In the data rows, 128 means zero.
Every row has a hidden score. In each pair, how much higher is the second row's than the first's? 10 means about the same, 20 much higher and 0 much lower. The score is a weighted sum of the row's numbers plus the product of two more (or one squared), each taken from its middle value.
[160 107 139 125  94 113 165  98 113 160 163 141  96  96 159 158  97  96
 163 157 134  95 162 108]
[159 104 141 125  92 111 163  98 109 157 159 141  93  98 159 161  92  93
 161 151 130  94 158 100] ~ 8
[162 105 147 124  95 108 165  94 111 159 163 141  96  98 155 160  95  97
 163 156 131  96 164 105]
[163 111 142 119  93 113 160  92 115 162 160 145  95  98 153 161  97  97
 161 157 127  94 158 105] ~ 11
[ 96 151 117 133 160 147  95 163 148  95  97 118 164 161 100  92 161 162
  92 100 126 162  96 148]
[159 108 139 124  96 108 161  97 113 160 162 141  96 100 150 161  97  94
 162 148 133  92 162 100] ~ 6
[ 96 146 109 130 161 149  94 159 143  96  96 117 160 162  97  96 159 162
  96 106 125 161  96 153]
[163 107 142 122  97 114 158  94 109 157 162 142  96  99 159 158  98  96
 160 157 134  96 159 104] ~ 6
[161 106 141 124  94 110 159  94 113 156 161 140  96 100 158 162  93  93
 161 156 132  97 157 100]
[ 94 151 113 130 162 143  97 164 148  96  97 115 163 161  98  97 165 160
  95 100 126 160  96 149] ~ 8
[ 92 151 112 129 163 148  98 163 150  96  94 117 162 159  99  94 160 161
  92  99 130 162  96 151]
[163 111 139 129  97 105 160  98 107 157 164 142  96  98 152 162  93  95
 160 153 133  93 160 104] ~ 9
[160 111 139 125  95 109 160  96 111 161 161 140  94 102 157 157  96  96
 162 150 133  94 164 100]
[162 109 145 119  96 111 160  97 111 156 160 138  94  98 158 161  91  95
 161 153 128  92 162 100] ~ 10
[160 105 141 126  97 112 162  94 116 160 164 143  95  98 152 164  93  96
 161 154 132  93 160 101]
[163 111 146 123  95 111 160  94 109 154 160 144  94 100 152 164  95  93
 162 156 134  95 161 100] ~ 11
[ 94 149 114 129 163 148  94 162 142  94  93 119 160 158  98  93 160 161
  94 105 125 163  92 149]
[ 97 148 117 133 162 142  91 161 146  93  94 118 160 154  96  97 164 162
  93 107 128 161  97 148] ~ 5
[ 97 150 109 129 160 144  98 162 141  96  93 114 162 160 105  91 165 162
  95  99 129 160  98 149]
[ 94 145 110 130 165 150  92 163 148 102  93 114 162 161 103  93 159 164
  92 103 127 164  98 149] ~ 11
[161 110 145 124  93 115 161  93 106 161 163 137  96 101 159 163  95  96
 161 158 134  95 159 103]
[ 96 146 110 134 161 146  96 162 144  93  96 119 164 160 102  96 158 159
  95 105 123 161  92 152] ~ 15
[ 96 145 110 133 164 144  93 161 146 100  93 112 161 157  99  95 158 161
  92 105 121 160  97 147]
[164 105 144 123  94 110 165  92 113 160 159 142  94  96 155 158  96  96
 163 156 132  93 164 104] ~ 10
[162 109 140 122  97 111 160  94 111 157 162 143  95 102 153 157  95  93
 159 150 134  95 164 101]
[159 112 142 121  96 115 161  92 109 162 161 139  95 102 152 164  91  93
 162 153 130  96 161 103] ~ 11
[162 106 147 122  94 108 162  93 116 156 164 136  95  99 159 157  96  95
 163 150 134  94 164 104]
[ 93 153 114 131 159 146  93 160 147  98  97 114 163 156  98  98 161 162
  95 106 128 162  90 153] ~ 17
[ 93 151 111 132 161 149  94 160 140 102  97 119 161 156 100  98 162 164
  94 104 130 159  98 148]
[161 105 143 128  95 113 159  94 113 156 164 137  93 103 154 159  96  95
 160 156 129  95 163 106] ~ 8
[160 106 144 121  95 110 164  97 107 158 161 137  95 102 157 164  93  94
 160 157 126  96 163 103]
[ 96 145 108 134 163 145  92 162 147  98  97 113 163 154 100  92 165 160
  92 106 122 160  93 151] ~ 10
[159 108 140 123  91 105 165  92 110 157 159 139  93 100 159 165  95  96
 159 150 128  96 159 101]
[162 112 140 121  94 110 164  96 109 154 160 138  94  95 151 165  94  94
 159 152 126  93 158 100] ~ 14
[ 92 147 108 134 162 144  92 163 143 101  93 117 161 158 106  98 160 161
  93 107 128 164  96 152]
[ 95 150 117 129 159 142  95 161 146 100  95 112 162 152 103  96 165 162
  93 102 129 163  91 152] ~ 5
[164 109 147 128  93 106 162  93 114 162 160 140  93  96 158 157  93  94
 161 150 126  93 161 100]
[159 111 143 127  95 112 161  95 108 159 160 137  94  99 150 158  94  95
 163 150 126  93 164 107] ~ 16
[162 104 148 122  92 106 159  97 111 161 162 137  97  95 157 158  98  95
 159 151 129  97 164 104]
[ 93 146 110 133 163 150  93 161 147  93  96 112 162 156 103  92 164 163
  96 101 127 163  91 156] ~ 15
[161 103 144 126  93 108 160  97 107 157 161 143  93 102 158 163  98  96
 164 156 129  94 159 103]
[160 109 143 119  97 106 163  93 108 162 163 141  96 100 158 162  94  94
 160 152 132  94 166 103] ~ 10
[ 92 148 109 135 165 142  91 163 149 101  94 111 162 156 102  97 160 161
  92 103 124 164  94 150]
[163 111 139 126  93 112 164  97 112 162 163 145  95  96 151 159  91  96
 159 154 130  94 162 106] ~ 15
[ 97 144 113 127 160 149  93 160 141 101  93 112 161 159  98  97 162 161
  95 103 130 160  98 157]
[162 109 139 121  92 112 158  92 112 161 164 143  93 100 159 163  96  92
 162 155 127  96 164 106] ~ 11
[162 103 141 120  93 111 161  97 115 161 159 145  95 100 155 165  94  92
 161 154 126  93 160 103]
[162 111 146 119  96 106 162  98 107 162 163 141  97 100 150 159  98  92
 163 148 128  94 158 102] ~ 10
[160 106 143 127  91 113 161  94 107 154 161 141  95  98 156 163  91  93
 163 157 131  94 161 103]
[ 92 146 109 133 165 150  95 165 147  95  93 116 162 160 105  91 160 161
  94  99 129 162  93 149] ~ 7
[ 95 151 108 129 160 146  94 160 143  96  93 116 163 159 104  91 159 160
  94 105 127 163  92 151]
[ 93 153 116 128 162 148  97 162 144 101  95 117 161 162 100  91 162 160
  94 103 125 163  95 152] ~ 12
[ 94 150 111 134 161 144  94 163 148  94  93 116 163 158 100  93 159 163
  97 105 128 160  92 157]
[ 96 148 111 133 164 144  98 164 144  99  97 113 163 161 100  90 165 163
  97 107 125 163  94 150] ~ 9
[ 94 146 114 129 159 142  95 162 146  96  94 120 162 154 102  92 160 160
  96 105 122 161  94 147]
[161 108 143 123  93 112 159  92 109 159 159 136  93 104 152 162  91  93
 163 152 134  95 157 108] ~ 8
[163 108 144 125  95 113 161  94 109 154 164 142  96 100 151 158  92  94
 162 155 129  95 163 104]
[ 96 146 117 134 159 150  96 165 142  96  95 111 163 162 103  96 160 160
  96 105 126 160  93 156] ~ 7
[161 104 143 122  97 108 158  95 115 155 162 141  93  98 156 164  92  95
 164 158 134  92 164 100]
[ 97 151 115 132 160 145  96 158 148  96  94 118 161 153 103  94 163 159
  95 103 126 163  96 154] ~ 13
[ 93 149 114 131 160 141  94 161 148  99  96 116 160 157 104  91 161 162
  95 102 128 163  95 148]
[ 94 146 117 132 164 150  96 160 146  98  92 110 161 158  99  96 158 160
  96  98 129 164  98 148] ~ 7
[162 104 148 129  95 105 160  91 106 158 160 141  93 104 154 164  95  94
 163 151 128  96 158 103]
[ 94 146 110 129 160 150  98 163 146 102  97 112 160 152 103  95 162 163
  93 104 124 162  97 148] ~ 11
[ 96 144 109 130 163 145  97 161 150 101  95 114 161 160 101  97 159 160
  97 107 130 163  92 155]
[160 107 139 122  95 108 160  97 115 154 160 142  96  98 153 161  96  95
 159 148 134  95 159 100] ~ 6
[ 93 148 108 136 160 142  93 163 145 100  94 118 164 156 106  91 164 160
  94 100 125 162  91 150]
[163 103 142 123  92 113 159  94 107 155 164 139  95  98 159 159  95  96
 163 157 126  97 160 104] ~ 13
[ 95 154 116 136 162 149  93 160 142 102  97 120 162 154 104  90 160 161
  92 105 127 164  90 151]
[ 97 146 110 128 165 142  92 162 148 102  96 117 164 153 103  91 163 162
  95 105 128 162  90 152] ~ 4
[159 106 139 123  92 114 159  96 108 157 159 140  94  97 155 158  92  94
 159 156 126  96 158 103]
[ 96 145 117 133 161 141  93 164 147 102  93 112 161 153 100  91 159 159
  93 107 123 160  93 150] ~ 5
[162 106 144 126  93 107 164  97 114 159 163 139  96  98 158 165  99  96
 163 157 126  94 160 107]
[160 103 140 122  94 108 160  98 113 155 162 136  93 102 153 164  97  97
 161 150 129  95 164 109] ~ 10
[160 110 144 126  96 105 158  93 112 161 164 139  95  98 156 159  94  93
 163 148 133  94 165 106]
[163 110 143 125  96 114 161  97 108 157 162 137  94  96 152 161  94  94
 160 148 127  96 158 105] ~ 9
[ 95 151 113 130 161 144  92 164 142  93  95 119 160 155 103  98 163 163
  94 103 129 160  96 152]
[162 108 144 121  94 110 161  96 113 160 159 141  95  99 156 158  95  97
 164 152 132  92 159 103] ~ 5
[ 93 148 111 132 159 147  92 161 148  99  95 118 161 155  97  96 162 161
  94 102 124 162  96 156]
[163 112 143 125  92 106 158  93 110 161 163 138  95 103 158 157  96  97
 161 152 130  96 162 107] ~ 7
[ 95 151 110 133 162 146  95 159 145  95  94 114 162 160 103  96 163 161
  94 105 121 162  94 157]
[ 93 151 113 135 163 149  94 164 144 101  97 118 160 154 101  95 162 163
  93  99 121 163  93 151] ~ 10
[159 106 141 123  95 112 161  93 111 161 159 137  96  97 156 159  94  96
 161 151 133  96 164 108]
[160 111 146 124  97 107 164  91 106 156 159 137  97 101 159 159  94  95
 163 154 133  93 162 102] ~ 9
[162 112 145 119  94 109 164  93 110 158 162 142  96  98 153 163  97  93
 161 156 127  94 164 102]
[163 107 140 127  93 110 160  97 113 162 161 139  93 101 158 165  98  92
 161 150 132  94 165 104] ~ 4
[164 106 142 120  96 113 164  95 111 154 164 139  96  95 155 163  93  96
 161 156 128  94 164 100]
[ 96 144 116 135 158 148  95 159 142  96  92 115 160 162 101  95 158 162
  94 103 124 163  94 156] ~ 12
[ 94 148 108 135 165 150  94 163 148 100  94 110 161 160 102  91 164 160
  93 105 130 160  93 151]
[ 96 150 111 129 162 147  98 159 141  95  95 116 163 155  98  97 158 160
  97  98 126 161  96 150] ~ 12
[ 96 146 109 129 163 141  96 163 144 100  97 114 161 158 105  94 161 162
  96 106 125 163  90 155]
[ 93 147 116 137 163 142  95 164 141 101  93 116 163 156 101  98 162 159
  95 106 122 160  90 156] ~ 9
[164 107 143 121  96 106 160  92 113 158 160 138  94  97 158 161  98  95
 161 157 131  96 160 106]
[ 93 151 114 130 164 148  96 161 146  95  95 111 163 161  99  92 161 161
  95 105 124 162  90 152] ~ 15
[ 93 151 116 135 159 150  91 164 148  96  96 116 163 158 101  92 166 164
  97 105 128 161  95 149]
[ 94 148 108 133 159 144  98 160 148  98  92 115 160 162  98  92 161 163
  96 106 126 162  90 149] ~ 12
[162 106 145 128  96 106 162  94 109 156 159 144  93  95 151 159  94  95
 164 153 132  97 158 109]
[ 93 148 113 133 162 149  95 162 146  95  95 114 160 154  96  92 162 162
  95 101 126 163  97 154] ~ 10
[161 106 139 128  97 113 163  93 112 160 163 139  93 103 157 163  91  93
 164 154 134  92 164 102]
[ 95 152 113 129 161 147  93 163 143 100  95 110 160 153  98  93 162 162
  96  99 130 163  98 149] ~ 11
[161 108 147 128  95 108 165  94 111 156 164 139  93  96 159 157  98  96
 161 148 129  97 163 109]
[ 92 152 112 136 162 144  94 161 147 100  95 115 163 162 102  92 161 160
  94 102 127 161  96 151] ~ 13
[ 97 149 114 130 164 150  94 159 146 102  96 120 163 160  96  95 162 160
  96 105 129 159  90 154]
[ 93 149 109 135 162 145  97 162 149  99  94 115 163 153  97  92 161 162
  95 100 125 163  98 154] ~ 8
[163 109 141 119  91 114 158  95 113 154 159 141  93 103 155 166  93  93
 161 152 129  93 158 102]
[ 96 145 111 127 162 150  94 165 141  99  95 116 162 154  97  93 164 159
  92 106 124 163  92 151] ~ 16
[ 93 146 110 131 163 144  95 158 148  96  92 113 162 152 100  92 160 162
  96 102 128 164  96 149]
[ 96 153 108 128 165 146  92 161 143  95  93 117 160 161 102  95 164 161
  97 101 129 161  96 156] ~ 15
[160 110 139 124  93 110 165  97 108 158 162 144  95 102 159 158  97  94
 163 155 127  93 157 107]
[ 94 153 113 130 163 143  95 158 141  96  95 115 162 160 101  97 161 160
  97 100 123 162  94 155] ~ 10
[164 108 143 124  92 108 164  95 108 160 163 141  94 102 153 157  93  94
 163 151 130  96 163 102]
[163 106 143 124  92 113 161  94 111 161 159 145  95 102 153 163  92  93
 159 155 129  96 166 103] ~ 10
[ 97 147 115 136 161 143  97 159 142 102  97 120 162 158  99  98 160 160
  92 106 124 160  93 152]
[161 110 144 123  95 111 165  95 113 162 160 138  96  96 154 161  95  95
 163 157 129  94 158 107] ~ 8
[ 92 153 108 131 159 147  95 164 149 102  95 115 161 158 100  91 162 161
  93 105 124 161  94 149]
[162 111 140 127  91 106 158  93 112 161 162 139  94  97 153 163  92  94
 162 153 127  95 157 101] ~ 6
[163 110 147 124  93 110 161  91 109 156 160 136  96  96 152 159  94  93
 161 149 126  93 160 101]
[164 110 143 121  94 114 164  94 108 157 163 144  93  99 153 160  96  94
 159 157 131  97 162 101] ~ 18
[ 96 151 110 135 165 144  95 163 145  95  93 120 163 155  99  97 163 161
  95 103 123 162  96 152]
[ 92 153 116 127 165 148  96 165 146  96  95 113 160 159  97  98 162 162
  95 105 125 160  95 149] ~ 10
[ 97 153 116 130 161 142  97 160 144 100  97 120 163 155  97  90 162 164
  92 100 127 163  91 157]
[ 97 153 115 128 160 145  93 165 149  99  96 113 160 159 105  92 159 163
  96 103 131 161  90 148] ~ 2
[160 106 145 124  94 111 161  92 107 160 164 143  95 102 150 161  94  92
 160 156 129  95 159 103]
[163 108 145 124  95 106 164  93 107 162 164 137  93 100 159 159  91  93
 162 157 126  94 162 101] ~ 5
[162 112 142 124  94 108 160  96 112 156 159 137  94  96 159 162  93  96
 163 152 128  96 165 102]
[ 96 150 116 129 159 145  93 159 150  97  95 117 162 153 100  90 164 161
  97  99 122 163  91 154] ~ 15
[ 93 153 117 132 160 141  94 161 147  99  96 111 161 153 103  98 160 160
  93 104 129 160  93 156]
[ 97 145 112 131 161 148  94 159 150 101  96 117 161 158  98  92 163 159
  93 105 124 160  95 147] ~ 9
[163 106 147 123  95 108 165  91 108 159 159 139  96  96 156 161  92  92
 162 154 126  95 166 109]
[163 103 148 121  96 109 159  95 112 158 161 137  96 102 156 161  97  92
 159 150 128  95 164 105] ~ 5
[ 97 145 115 128 160 145  98 162 146 101  97 116 163 159  97  96 158 159
  95  99 127 161  92 156]
[ 94 153 115 136 163 142  91 163 142  98  96 117 161 154  98  98 162 162
  95 107 130 162  95 157] ~ 14
[163 106 148 125  98 113 158  93 106 157 161 143  94  98 160 165  91  97
 160 150 127  94 158 107]
[ 95 146 116 136 160 143  92 165 148  96  93 112 160 157 103  97 163 162
  95 100 129 161  96 153] ~ 7
[164 111 143 128  97 108 160  95 108 162 161 142  94  95 152 162  94  94
 160 149 130  93 161 105]
[ 92 153 115 131 164 146  95 165 143  94  93 116 160 161 106  96 158 163
  96 101 125 161  97 157] ~ 18
[ 94 150 109 132 164 143  94 161 147 102  97 117 160 158 100  93 165 164
  92 105 129 160  98 157]
[159 108 145 126  94 113 163  95 107 158 163 141  95 101 158 164  98  96
 161 156 131  93 162 104] ~ 6
[161 104 143 121  93 107 164  93 107 161 162 138  94  99 158 160  95  94
 163 150 128  94 165 105]
[ 95 149 117 133 161 145  93 158 146  97  96 119 160 154 104  93 159 163
  94 105 126 161  98 151] ~ 16
[161 111 144 120  94 114 158  93 107 160 161 144  95 101 156 159  97  96
 162 155 130  93 166 104]
[ 96 153 108 131 163 142  94 163 149  97  95 119 163 159  98  93 160 161
  94 106 131 161  96 150] ~ 11
[ 94 149 109 135 158 147  97 159 149  94  94 118 161 158 100  97 161 162
  95 102 128 160  97 155]
[ 93 151 114 130 162 145  94 162 149 100  96 112 162 161 103  96 160 160
  95 103 122 162  95 156] ~ 11
[ 92 148 113 133 159 148  92 159 148  96  97 112 160 154  97  92 163 162
  96  98 128 161  98 157]
[161 106 147 123  91 108 163  94 106 160 160 140  94  95 153 159  98  96
 160 156 129  95 164 107] ~ 8
[ 92 148 114 131 159 144  96 164 146  93  96 116 161 159  98  97 162 160
  93 103 127 160  91 152]
[161 107 144 127  96 106 160  91 115 160 160 142  95  99 155 163  97  94
 164 155 128  95 159 106] ~ 6
[159 104 143 124  93 111 164  97 111 159 163 140  96  98 156 161  91  94
 161 151 127  96 165 105]
[161 105 141 123  93 108 160  96 111 160 162 138  95  96 156 162  95  92
 160 154 131  93 160 101] ~ 8
[163 106 148 128  96 111 160  95 110 155 162 144  93  96 160 164  99  92
 163 158 129  93 162 106]
[ 93 146 113 134 160 141  97 161 143 100  97 111 163 157  99  99 163 161
  97 105 128 163  98 149] ~ 8
[159 112 139 119  98 113 159  96 110 156 160 144  95 103 158 163  97  94
 160 158 128  96 163 105]
[161 110 141 126  92 106 163  98 112 161 164 140  94 103 156 162  91  96
 162 153 127  95 162 100] ~ 5
[ 93 147 111 131 163 144  92 165 144 102  94 118 160 160 105  93 162 163
  97 103 123 163  97 153]
[163 104 146 126  96 106 162  93 110 156 163 136  94  99 159 157  93  93
 160 154 129  93 163 103] ~ 5
[ 95 151 116 135 160 144  96 159 142  96  96 120 163 153 101  93 158 162
  97 104 121 163  90 153]
[ 97 145 114 130 161 145  92 162 144 102  97 114 160 153 103  92 158 161
  97  98 130 161  91 149] ~ 3
[ 97 147 113 137 159 143  96 161 149  99  93 119 160 153  99  97 159 159
  94 102 122 163  93 156]
[ 93 150 113 131 160 149  92 160 146  98  95 113 162 159 102  98 161 164
  93 101 130 160  91 155] ~ 9
[ 94 147 109 135 161 141  95 164 150  99  94 117 161 159 101  95 162 163
  95 100 127 160  92 151]
[ 92 144 115 136 159 144  93 164 145  95  96 119 161 160  98  97 160 163
  95  98 126 162  99 154] ~ 15
[ 96 150 116 131 163 150  91 164 142  99  93 116 164 158  99  90 161 159
  92  98 123 163  94 151]
[161 113 145 124  97 114 165  94 111 163 162 138  94 103 159 159  92  95
 161 148 132  93 164 107] ~ 9
[ 97 147 110 129 163 142  94 161 145  97  94 115 161 155  99  97 158 163
  95 104 123 162  93 148]
[161 109 141 126  97 110 161  92 112 162 161 138  93 102 153 162  93  96
 162 155 129  96 165 104] ~ 10
[ 95 147 115 132 161 150  93 164 144  96  93 117 163 154 102  98 163 159
  93 102 127 160  97 157]
[160 108 140 127  97 110 159  91 112 159 164 145  94  97 160 161  91  95
 163 158 127  94 164 105] ~ 12
[162 106 148 122  93 108 163  95 111 160 161 142  97  95 155 164  96  94
 160 155 126  95 162 102]
[ 97 151 112 132 159 145  96 162 148  96  95 119 163 152  98  97 165 164
  96 106 125 161  90 148] ~ 12
[ 93 150 117 132 160 145  97 161 149  94  92 117 163 157 103  96 162 160
  95 105 127 164  94 154]
[ 93 149 115 136 161 142  93 161 148  99  94 116 163 154 101  95 158 162
  92 103 130 159  97 149] ~ 8
[159 107 145 126  92 112 159  92 111 161 160 138  93  99 157 162  97  94
 164 149 128  96 161 101]
[ 93 147 109 131 163 143  95 163 148 100  94 119 160 159  97  97 161 161
  97 105 124 160  99 157] ~ 19
[159 104 144 123  95 113 163  93 115 158 163 143  93  95 152 159  98  94
 159 155 127  93 160 107]
[163 105 148 122  98 109 165  97 110 156 161 137  95  95 155 162  92  94
 163 153 127  94 158 106] ~ 5
[ 97 153 108 129 159 150  91 164 146  97  96 118 163 156 100  96 161 163
  94  99 130 163  91 149]
[160 111 147 121  92 111 165  91 114 162 161 139  96  99 150 157  92  95
 164 155 134  95 162 104] ~ 11
[ 94 147 116 130 164 143  95 161 144 100  92 115 161 160 101  97 158 164
  95 103 130 162  93 150]
[162 109 140 127  96 109 159  94 112 158 161 140  95  99 156 162  97  96
 161 150 129  94 159 104] ~ 7
[ 95 144 108 133 161 150  93 159 143  95  93 112 163 157  99  93 162 160
  95 102 127 163  96 151]
[163 109 140 127  92 106 159  92 109 162 162 136  96  95 155 163  93  95
 163 149 133  94 160 100] ~ 4
[160 103 145 119  91 114 159  97 106 160 160 145  94  99 155 165  95  94
 163 157 127  96 163 102]
[ 92 153 109 135 164 142  92 164 143  97  95 119 161 156 103  96 160 161
  92 106 121 161  92 152] ~ 12
[ 96 152 112 137 159 145  94 163 148 101  92 120 163 153 100  91 165 159
  95 104 126 160  99 154]
[ 95 146 113 129 160 150  97 161 144 102  92 115 161 158 106  96 163 160
  94 107 127 163  97 153] ~ 8
[ 96 150 114 135 163 145  97 160 143  95  93 114 160 160 101  94 163 163
  96 100 121 164  92 147]
[ 94 151 115 130 160 149  91 163 148  99  93 111 162 154 100  96 160 163
  97 105 127 162  91 155] ~ 12
[ 96 146 108 136 162 147  98 163 150  97  97 115 160 161 103  97 161 161
  92 104 126 163  98 157]
[ 92 147 112 136 162 144  93 160 149  95  95 115 163 160 101  97 160 161
  97 101 122 161  93 155] ~ 9
[ 95 151 111 130 161 147  96 161 150  97  96 119 163 162 104  96 160 164
  92 105 124 159  96 156]
[ 96 147 114 133 164 141  96 158 141  97  92 117 161 156 100  96 163 163
  94 104 122 162  97 149] ~ 6
[161 104 142 127  96 112 162  95 108 162 159 140  95  97 156 159  91  94
 163 151 128  93 158 107]
[ 97 144 114 132 163 144  92 160 140  96  95 117 161 152  97  96 164 163
  94 105 123 160  99 152] ~ 11
[ 95 144 112 133 163 144  93 158 145  94  95 116 161 161 106  92 165 160
  94  98 128 161  92 151]
[ 93 149 112 134 163 144  94 158 146  99  92 119 161 161 105  90 161 162
  97 106 130 163  99 156] ~ 19
[ 93 153 117 135 161 145  94 161 145 101  95 114 163 157 101  94 160 162
  95 106 129 160  97 149]
[160 104 143 121  94 113 163  94 111 162 163 143  93 100 151 165  93  92
 161 151 129  93 158 107] ~ 10
[ 94 150 113 128 161 142  91 161 143  93  95 113 163 152 106  91 161 160
  97 101 121 160  97 156]
[160 111 142 128  97 115 161  97 114 154 162 136  93  98 153 159  93  94
 159 154 128  95 158 107] ~ 9
[ 94 147 109 131 159 149  91 161 148  96  95 119 163 156 106  92 162 164
  97  99 125 164  94 152]
[ 96 147 108 134 161 142  97 163 145  93  96 119 164 158 103  98 159 160
  93 103 128 163  96 150] ~ 10
[ 96 147 117 130 159 150  93 161 144 102  93 115 164 152 101  96 164 161
  97 106 125 160  93 155]
[ 96 145 111 129 161 150  97 164 145 101  95 116 163 157 101  94 160 164
  96  98 126 163  90 156] ~ 11
[162 104 144 126  93 113 158  92 112 162 160 143  96 103 157 165  98  96
 161 150 130  97 165 103]
[ 93 150 116 130 161 145  97 164 148  95  96 114 162 161 100  91 163 160
  93 101 125 160  98 156] ~ 18
[ 94 149 110 134 162 142  92 161 145  95  97 114 162 160  97  91 159 162
  92 105 126 159  96 155]
[162 111 139 121  93 113 159  92 108 162 164 140  95  96 153 159  96  93
 162 150 129  96 165 104] ~ 7
[160 112 139 119  93 113 163  95 110 159 159 137  94  98 159 162  95  95
 161 153 127  95 162 107]
[ 92 153 116 128 161 143  98 160 141  93  94 114 162 157 103  92 160 162
  94 100 123 162  97 147] ~ 12
[160 111 146 120  92 106 164  91 110 157 159 137  93  98 159 164  95  93
 159 155 134  93 165 101]
[163 109 139 124  94 113 158  95 107 162 160 143  96  99 159 160  97  93
 164 156 135  93 164 101] ~ 12
[ 92 145 109 136 161 148  92 159 144  94  92 119 161 156 103  94 160 162
  96 100 129 163  99 149]
[ 95 144 112 128 165 146  96 160 145  97  95 120 161 158 101  91 160 161
  92  99 124 163  96 157] ~ 14
[ 95 152 110 131 163 148  91 161 149  95  97 112 162 157  97  91 161 161
  96  98 130 159  96 151]
[163 112 147 126  97 107 161  95 115 158 163 140  93 101 156 160  92  96
 160 154 126  95 162 103] ~ 9
[163 110 144 126  96 107 160  94 109 156 164 137  96 101 153 157  98  95
 163 157 126  93 165 104]
[163 105 146 125  93 112 159  94 111 156 163 142  93  99 159 161  93  96
 163 153 129  93 165 106] ~ 9
[ 93 148 117 132 163 148  95 159 147  94  94 110 163 152 104  94 164 162
  96  98 129 161  96 157]
[ 93 151 108 137 159 150  98 164 146 102  95 116 163 161 100  92 165 161
  92 104 123 160  90 155] ~ 14
[163 110 144 127  92 109 161  95 113 157 164 142  94 103 150 159  94  93
 163 155 133  97 158 104]
[163 109 140 124  98 111 162  93 115 163 160 143  96 100 151 164  98  93
 162 148 135  96 158 105] ~ 3
[ 92 151 109 127 164 145  97 158 146 100  96 115 162 158 105  91 158 160
  95 104 130 160  93 148]
[164 111 140 124  96 112 164  95 111 159 162 144  93  95 158 157  95  92
 161 157 127  96 164 102] ~ 11
[160 109 146 128  97 114 165  97 114 157 163 140  96  99 151 160  92  97
 160 156 132  94 159 101]
[ 94 150 110 130 165 141  94 160 146  99  95 119 160 157 100  94 165 163
  97  99 127 162  92 148] ~ 7
[164 106 146 126  95 115 164  95 114 163 162 138  94  99 159 165  96  94
 161 150 126  96 162 107]
[161 106 146 127  98 112 162  95 109 155 161 140  96 102 159 161  93  94
 161 153 135  94 163 100] ~ 13
[160 108 143 128  98 106 158  96 116 163 160 143  93  97 153 163  93  97
 160 148 132  94 160 102]
[163 107 148 128  95 114 163  97 107 159 161 142  96  97 159 161  93  96
 160 157 130  96 165 106] ~ 15
[ 94 146 110 129 164 151  98 158 141 100  97 117 163 158 106  94 165 160
  96 105 123 161  93 152]
[160 110 144 127  93 111 163  97 115 160 163 137  95  94 152 162  92  96
 163 151 133  96 166 102] ~ 5
[ 92 149 115 134 164 141  92 159 143  96  93 118 162 157 101  93 159 159
  92 102 129 162  97 151]
[ 93 148 117 132 159 145  98 164 142 102  93 117 161 154 104  95 162 160
  97 105 123 163  95 153] ~ 9
[164 111 140 119  94 108 165  98 112 161 159 141  94  97 157 159  92  94
 160 157 134  94 163 105]
[ 93 144 108 129 159 148  98 158 149  98  95 115 161 155  96  97 162 160
  94 106 122 163  93 148] ~ 14
[159 112 140 124  95 115 160  92 115 159 160 137  96  97 152 158  91  95
 159 154 128  93 165 106]
[162 111 147 122  96 113 158  96 113 158 163 145  93  95 159 162  95  96
 160 158 128  95 162 103] ~ 10
[ 96 148 116 136 159 144  92 162 142  98  93 112 161 157 101  92 164 161
  94  98 128 163  98 154]
[159 105 142 123  95 110 158  92 106 154 163 136  93 102 153 161  95  96
 160 157 128  94 158 108] ~ 14
[163 109 141 127  92 108 165  98 112 161 162 145  93 102 152 160  96  96
 163 151 130  93 164 105]
[160 103 141 119  92 108 160  94 109 154 162 141  94 101 156 166  96  97
 164 150 134  94 161 100] ~ 7
[160 110 141 125  97 113 163  97 108 161 163 145  95  97 152 163  92  96
 163 149 128  95 160 108]
[163 107 143 119  97 106 164  96 115 154 161 142  95 102 150 163  98  94
 163 157 128  94 164 104] ~ 9
[ 95 153 118 132 164 141  91 159 149  98  92 112 163 160 104  95 164 162
  95 102 127 163  93 152]
[164 104 145 126  95 105 161  95 113 154 159 139  97 102 156 161  93  97
 159 155 130  94 159 105] ~ 9
[ 93 145 113 132 164 148  96 160 141  96  94 116 163 155  96  99 163 160
  94 106 124 160  93 147]
[159 112 143 124  97 106 163  93 109 162 160 139  94 101 153 165  94  94
 160 156 133  92 158 106] ~ 7
[160 106 141 124  97 109 161  98 112 155 162 140  94 101 158 164  94  94
 164 155 128  94 160 102]
[ 94 147 116 135 159 148  96 159 142 100  92 113 161 155 100  91 162 161
  93  99 129 163  91 150] ~ 8
